Each path below is one point turned by a fixed rotation once a step. After each direction that follows a path, write how fast that rotation turns it, in degrees each step (0 if it stays still).
Each turn is a multiple of 5 degrees from 10 to 175, or 0.
Each row of a path follows its step; steps can be skipped.

step 1: [  1  -1   8  20 -11  -8   0  -9  20 -14  -8   8 -10  -7  14  10 -24  -6
  17 -27  -4   0   1  21 -13   3 -11  11 -12  -9  15  14  20  16  -5   6
 -28   0  -5   5  -6  12   2   8]
step 2: [-12  -3   9  22   6  -4  -7  17 -24   3 -14  -2   1 -13   3 -17 -10   9
  -6  -7  -7  12  14  -5  -4  -4  -9  16  -7 -10  -2   1  -6  17  12   8
  -5  -6 -25 -24  22 -13  19 -17]
step 3: [-26  21 -22   6  -9   1 -20 -29  -6  -5  17   6 -22  -2   5  -5   1   7
 -22   5  -3  -8 -15   5  11  13  14   9  -6   2   4  -1   7  -1  21 -10
  15  -4   2 -15   8   0  14  -4]
step 6: [-18  -2  -2  13   5  -7  -6  21   7  -5  15   7   3 -12  -7  25 -23  13
   6 -11   0  -4   0  17 -16  18  17  11 -39  -1   8   0   4 -15   0 -11
  -8  13  -5  -2   7   2   1   8]
step 7: [  6  -4   0  17   6   1  19   7 -33  -6 -18  -3 -14   0  -2 -11  -1   1
  -3  -6 -13   7  -6  23  -2  13   2   6 -15  24  22 -13 -14  13   8   1
  -1 -14   1 -18  11  13 -11 -15]
step 9: [  9  -1   3   3 -11   0 -13 -16   5 -20 -10   9   5   0  24  13   1  23
   9   6  15   8 -27 -22 -11  13   6  15 -12   5  10   0  -2   1 -21  19
   6   8   5  12   1  14  15  11]
step 10: [-19 -14  -6  -2  10  -2   1   7   4  14  -4 -20  -2  -1  28 -11  -2  16
  13  -9  -8   2  16   6   2   6  14   7   4   8   6   7 -24   8 -23  21
 -10   5 -19 -20  -8  -1 -10  20]
step 11: [-15 -13 -12  -3   0 -12 -19  16  -2  10  18  -2  -8   2  -3  13  -1  -3
 -28 -13   5   3  14   1   0  -8  16   6 -20  14  23 -13  13  -5  23  18
 -11 -14  -6  11   7   5  -2  12]
step 12: [ 32  -3 -13  10 -12   7   3   5  -7 -11  -4  18  -8 -14  31  -4  -3 -11
  -9  -6  12  -9  -5   2  13  14  -6   6 -18  26  -1  -3  -4  -5   2 -10
 -21 -15   7  -7  15 -10  -4  -9]
step 13: [  5   4  14   3   1  17   2 -31   3 -18   8  -5  -3   8   3 -10 -25   7
  -5  15 -14  24  -6  -2   0  -4   3  -2  -6  12  -9  14  -2   9   4  25
 -16 -15 -12  -5  -7 -29  -8  -2]
step 14: [ -2   3   2  10 -19 -11  -8  -8  -6 -18   9 -10   8 -19   0   0  -2  23
   0 -21   3  19  19 -11  -4  11   9  20  -6 -10  -1   4  16 -15 -10  17
   7  -6  10  -6 -22   6  26   7]
[ 3 -3  0  0  6 -3 -6 -2  0  4  4  5 -1  1 -1  3  2  6  4 -2 -1 -3 -3 -4
  8 -4  3 -7  0 -1 -3  2 -2  0 -5  6  3 -2  2 -6 -9  8  4 -1] | 70
[ 9  1  4 11  0  3  2  2  0 -2  7 -2  1 -4 -2 -1  0  0  3  3 -2 -4 -1  3
 -3  0 -3 -6 -5  0  2 -2  7  1  3 -2 -1 -7 -9 -4 -1  0 -1 -4] | 65
[-2 -5  0  1 -3 -2  0  1  8 -3  8  2 -4 -1 -7  0 -3  0 -5  3 -4  3  1 -7
  2  7  2 -2  3  2  1  1  2  2  6 -5  2  2 -2  3 -1  3  5  9] | 135
[-3  0  0 -2 -2 -6  5 -2 -1  4 -1 -1 -3  3  1 -4  5  0 10  0  4 -5 -4 -6
 -3  1 -5 -3 -5 -2  5 -4 -3  8  3  3 -5  3 -4  3  2  5  2  5] | 40
[  7  -3   2   0  -1   3   4  -3   5  -9   1   4   3   7   5   0   0  -3
   0   6   0   2  -1   0   1 -11   2   4  -1  -2  -4   1   2   3  -2  -2
  -8   6   0  -1   2   4   4   2] | 90

step 0: [  8  -7  18  12 -16 -14 -13 -22 -14   2  10   1 -14   3 -13   9   3 -17
 -18 -16  -1 -11  -3  -2  -6   4   8  20  24  -2   5   9  20 -14   3   3
   1   4  32 -22   0  -1   2 -13]
step 1: [-20 -20   1  -1  22   1  18 -17   8  -6 -19  12   0  -3 -18  -9   2   1
   4 -17  -7 -13  -6  -1   2 -18   2  10  -7  30 -18   9   3  -6 -15  -7
  -3  -2  -2 -29  12  12   1   6]
step 2: [-11   2  13 -16  -3 -19  24  -2  12   9  17  21  18 -11  19  -3   0   5
 -19  -7  23  -1 -12 -11 -13  13  14  -3  -5   4  -1   2  -8  -4   6  20
  -6   8 -13 -11  14 -21  13  10]
step 3: [ 10  12  26   2  -5   4  15   9   5  -1  -3 -13   7 -15 -12 -10  11  17
   2   7  -2   4  19 -17   0   3   3 -10 -17 -14  -7 -13  -7  -6   9 -32
 -16  -2 -10 -21  -7  -8  11 -26]
step 5: [ 28   4 -31  17  -1  -6 -10  14  -9 -27  15 -16   8  19   4   1  12  -3
  -2  16  21  -7   2  -8   5   5  -5  -8   8   0  -3   1 -24  11   4  12
  11  10  13 -12 -10  -2   8  -6]
step 6: [ -2 -19  -6 -13  -3   5 -23  12  -2   9 -13 -13 -12  22   7  18  -7 -14
  10  21   4  -1 -16   1   6   6   1  -7  -7   5 -12  10  24 -18  -3  -7
   6 -14  -4 -13 -21  23  11 -12]
step 8: [  3  33   8   0  26 -12   2  -8  -6  12  -4   9   3  -5 -12   4  -2  -5
  -2 -10   5  11 -19  21  20 -16   5 -10  -4  -8  -8  -2 -18 -34   3  16
   7  -3 -11   4   3   5  -3 -18]
step 11: [ 16 -10   2  -2  -7   2  14   3  -4  -8  35 -11 -17 -22  -8  20  -1   9
 -10   4   8 -26 -24   5  -4   7 -12  13  -5 -13  16  29  13  -3   1  -4
   6  10   3   6   7  -5   8  -1]
step 12: [  2 -19 -24  -5  -3   7   7 -14   7   3 -12 -14 -23 -20 -25  -1  10   7
   8   2   5   0   2 -17  -3   3  16  20   5  27   2  -8   0   3  -8 -13
   1   0  15 -12 -28 -13   6   1]
step 13: [  9  -8  -2 -12  -5  -5  17  14   2   9 -26  10  -8  -6  20   7  15  -4
  -4 -16   5 -23  20   0  -5   6  22  -6  -6   7   5   9  10  -8 -13  42
  11   3  -7 -12   0   0  -6  -2]
step 14: [  6  -2   1 -14   2   4   6  11   9 -22   1  13  13   2   3  13  17  -9
 -10  16 -20  14   0 -25  14 -25  12  -8 -23   2 -10   6 -10   2   4   1
 -16  11 -12  -4  -4 -24 -11 -17]
[-3 -3  5 -2 -4  6  8  4 -5  1 -2  1  4  0  3  3 -6 -2  3  2  4 -3 -4  7
  4  6  4  3  5 -4  2  2  6 -6  1  7  0 -5 -4  2  0  2  0  4] | 160
[ 2  5 -4  4  2 10  5 -2 -1 -7 -3 -2  3  2 -4 -6  0  0  4  4 -4  3  0 -3
  9  2  3  7  2 -1 -4 -2 -5  0 -3 -3  0 -3  3 -6  2 -6  0 -1] | 160
[  4   5   6  -1  -1   2  -4  -2  12  -1   3  -3  -4   2  -1  -1  -3   8
   2   0   6   0   1  -1  -1  -2   9  -1   3   3  -1   2   0  -1 -10   2
  -4  -2  -5   2  -1   1  -4   1] | 70
[  1  -1  -3  -3   1  -1   0  -2   0   1  -9   4  -5   9  -3   3  -1  -5
  -1  -4   5 -10  -5  -2  -2   1   7   5  -2   0  -6   3   1   5   0  -1
  -2   0   4   6  -1  -3   5  -4] | 60
[  5  -1  11  -1   3   4  -2   4   0  -1   1  -2  -2   2   0  -1   2   1
  -2  -5  -3  -6  -3   0   8  -1  -5  -5  -1  -4   1   9   0  -5   2  -2
   1   0   4  -3  -3  -2  -1 -10] | 135
[ 2  1 -1  1  8  2  3  1  0 -2  6  6  1  0  6  3  3  0  6 -4 -1 -7  9  5
  3 -5 -2  2 -4  2 -7  4  0  1 -2  2  3  0  1  3  5 -2  0  8] | 120
[-3 -3 -5  0 -2 -6  3 -6  5  3 -4  1  1  4  8 -3  9  3  1  3  1  0  2 -5
  2  5 -6 -2  5 -5 -1  6 -1 -4 -3 -2  4 -8 -4  3 -2 -3  1 -1] | 100
